Each row is a point on a hilly landscape, with its height.
j331 (h) 45: [  5 -29  14 -27  28  20 -42  -5]
j25 (h) 78: [-52  -9 -12  24   7   2  42 -25]
j444 (h) 37: [-21 -39   4 -20  17  19 -16  -9]
j716 (h) 14: [ 31 -28  31  -2   5  30  -6 -48]
j738 (h) 59: [-37  -1   0   9  -9  -5  31  15]
j341 (h) 77: [ 37  41  -6  17 -66  29 -19   2]
j466 (h) 74: [-34 -13 -12   4  53 -37  29 -13]
j321 (h) 86: [ 45  50  -5  25 -44  12   7  15]
j145 (h) 64: [  4  18  15  23 -39  -5  48  12]
j674 (h) 46: [ 14 -19  17 -19  39  22 -43   7]
j609 (h) 82: [  8  20  23   8  45 -43  33 -25]
j499 (h) 69: [-42  -1 -10  14  13 -42  30  39]
j124 (h) 75: [-52 -26 -21  12  26   3  30 -17]
j995 (h) 68: [ 36  -1  43   4   1  14  19 -48]
j913 (h) 99: [ -3  23 -45 -19  15 -20 -34  57]
j657 (h) 68: [  0 -58   9 -19  16  30 -11 -47]
j512 (h) 67: [-17   0  -5  12  30 -38   3  51]
j555 (h) 75: [ -6  30 -52   6   7 -28 -31  68]
j879 (h) 72: [ 10  -6 -13 -16 -39  32 -44  16]
j16 (h) 71: [ -2 -30   0 -41   7  19 -51 -14]
j679 (h) 72: [  5   6  20  -4  41 -12  35 -46]
j249 (h) 0: [ 35 -22  33  -8  -1  28 -16 -32]
j813 (h) 41: [ -5 -24  12 -21  25   8 -14   6]
j696 (h) 65: [ 50  35  29  -4 -10   7  -8  -3]
j949 (h) 67: [-29   9 -12  17  13 -41  12  55]
j294 (h) 51: [  9  45   1  40 -12 -38  34  35]
j244 (h) 21: [-24 -12  11  10 -28  19  15  -4]
j534 (h) 70: [56 34 40  1  8  0  7 -1]
j79 (h) 90: [  5 -16  -8 -52  -2  17 -65  -3]
j690 (h) 74: [ 23 -12  35   5   7  21  15 -70]
j110 (h) 80: [-56 -48 -18   8  17  24  10 -18]
j673 (h) 83: [-15  51 -25  15  -6 -46  -4  45]
j48 (h) 81: [ 37 -10   0 -39  -8  26 -71   3]
j307 (h) 86: [ 20  -3  -3 -44   7  20 -76   9]
j401 (h) 69: [ -2  15   3  30  -5 -17  67 -10]
j820 (h) 24: [ 24 -37  24  -3  13  33 -15 -41]
j854 (h) 71: [-33  -5 -36 -11  14 -21   0  48]
j120 (h) 81: [ 14 -29  29  -3  -6  24  29 -87]
j177 (h) 58: [ 17 -12  33   1 -30  25   9 -33]
j874 (h) 78: [-41 -29 -15  -7 -20  15  -3  19]
j38 (h) 12: [-24 -49   6 -15  31  19  -3 -38]
j573 (h) 42: [ -5 -15  13 -17  26   4  -1   8]
j666 (h) 82: [-12 -10 -25 -18 -41  31 -52  28]
j707 (h) 45: [-18 -58   9 -24  29  26 -20 -42]
j626 (h) 86: [ 10  21   6  38 -19 -41  69  23]
j537 (h) 89: [ 51  61 -14  16 -36   5   5  16]
j828 (h) 73: [-36 -37 -14 -18 -12  27 -26  -4]
j174 (h) 75: [ 15 -16  29  15 -32  27  34 -57]
j154 (h) 82: [ 53  62  -5  -3 -17  -1  -7   9]
j945 (h) 66: [  3  21   9  14 -55  14  14   6]
j947 (h) 73: [  4 -13  18  26 -36  25  44 -51]
j617 (h) 87: [ 33 -18  37   6 -10  26  26 -75]
j614 (h) 85: [ 24 -11   1 -39   3  25 -79   2]
j160 (h) 84: [-31 -12   1  32 -27  21  45 -52]
j400 (h) 80: [ 10  17 -17   2 -61  30 -29  15]
j941 (h) 66: [  7 -14   1 -44  14  14 -53   8]
j171 (h) 77: [ 38  17  27  15   6 -15  49  -9]
j106 (h) 83: [-21  12 -10  34  -4 -28  73 -14]
j591 (h) 67: [ 45  19   9 -21 -16  18 -47   1]
j351 (h) 66: [ 33  -9  19 -16 -28  24 -23 -13]
j912 (h) 80: [ 39  56 -15  17 -48  16  -9  12]
j50 (h) 66: [-37   0 -14  10   9 -39  20  48]
j574 (h) 81: [ -9  21 -50  -3  12 -35 -30  65]
j551 (h) 77: [ 27 -11   0 -41  -3  24 -76   5]
j986 (h) 66: [-26  27   9  31  -2 -44  48  21]
j552 (h) 65: [ -7   2   9  27 -20   7  53 -31]
j857 (h) 80: [ -1  29 -49   7  14 -34 -38  68]
j98 (h) 67: [-13  46  -2  30   2 -42   5  46]
j191 (h) 76: [ 13 -11  -3 -46   8  16 -65   2]
j701 (h) 87: [-10  22 -53   7  10 -38 -29  69]
j101 (h) 69: [  8 -14  24  18 -27  24  37 -57]
j448 (h) 59: [  4 -10  -2 -26  -6  18 -44  18]
j176 (h) 82: [ 21   7 -10 -48  21  10 -61  21]
j845 (h) 74: [  4  32   6  35 -16 -43  53  31]
j26 (h) 88: [ -5  27 -53   8  13 -35 -37  70]
j436 (h) 72: [ 30  40   3  46 -20 -26  46  33]
j449 (h) 88: [ 16 -20  25  12 -23  28  37 -72]
j652 (h) 81: [  3  51 -44  13   0 -26 -27  56]
j732 (h) 88: [ 19 -22  32   2   0  24  24 -85]
j233 (h) 86: [-57 -30 -40  19  46 -31  30  11]
j446 (h) 60: [ -6  54  -4  32  -7 -41  13  39]
j812 (h) 73: [-22  12 -44 -20  -3  -8 -19  54]
j703 (h) 58: [-28  19   6  19  12 -33  35  21]
j633 (h) 52: [ -7 -24  20 -10  25  12  14 -58]
j645 (h) 74: [  7  32 -42  -4  18 -22 -38  59]
j920 (h) 72: [-19 -29 -12 -15  68 -29   9   1]
j214 (h) 77: [-19  20   2  33  -6 -44  64   9]
j731 (h) 73: [-14 -26  13  14 -18  29  31 -65]
j786 (h) 77: [-27 -35 -14 -18  72 -22  20 -19]
j638 (h) 92: [ -2  44 -27   0 -33 -12  -5  30]
j553 (h) 58: [-50 -24 -23   3  18   3  17  20]
j684 (h) 71: [ 32 -17  37  -4 -19  23  13 -55]
j424 (h) 34: [  1  31   9  34 -15 -36  51  30]
j771 (h) 65: [-10  28 -12  19  15 -35  -5  54]
j359 (h) 89: [ 42  33  41  12  34 -39  22   5]
j217 (h) 74: [ 37  -4   0 -36   0  24 -77   9]
j904 (h) 86: [-18  -2 -34 -41   9   0 -23  21]
j660 (h) 74: [-24  23   9  22 -12 -42  57  22]
j787 (h) 49: [ 15 -23  33  -4   5  22   8 -60]
j390 (h) 82: [-36  25   5  29   1 -48  51  14]
j992 (h) 69: [ 28  -7  -2 -35  -7  22 -71  12]
j37 (h) 83: [ 20 -26  29   2   5  28  14 -77]
j301 (h) 81: [-42 -21 -34 -18  -2  15 -13  12]
j91 (h) 90: [ 30   2  36  26 -36  18  33 -18]
j775 (h) 17: [ 19 -36  24 -11  18  30 -27 -25]
j906 (h) 37: [-16 -40  16  -9  14  20  10 -60]
j419 (h) 37: [ 25 -19  14 -29   7  25 -61   4]
j352 (h) 91: [-41 -27 -29 -23 -39  28 -32  11]
j671 (h) 68: [-28   7   1  11  34 -27  45 -26]
j800 (h) 91: [-28 -56   5 -27  47  19  -6 -43]
j797 (h) 52: [  3  27   8  32 -19 -39  59  28]
j485 (h) 74: [-13  -9 -25 -17 -39  29 -48  27]
j931 (h) 7: [ 20 -26  21 -19  19  28 -50  -1]
j678 (h) 70: [  9  44 -18   9  14 -34 -19  45]
j861 (h) 55: [-47 -20 -12  16  10   8  31 -16]
Follow the land downhill from each row below. Which row is at the bottom of its valley?
j419: j931
j945: j244
j657: j38
j301: j38
j828: j38
j738: j244
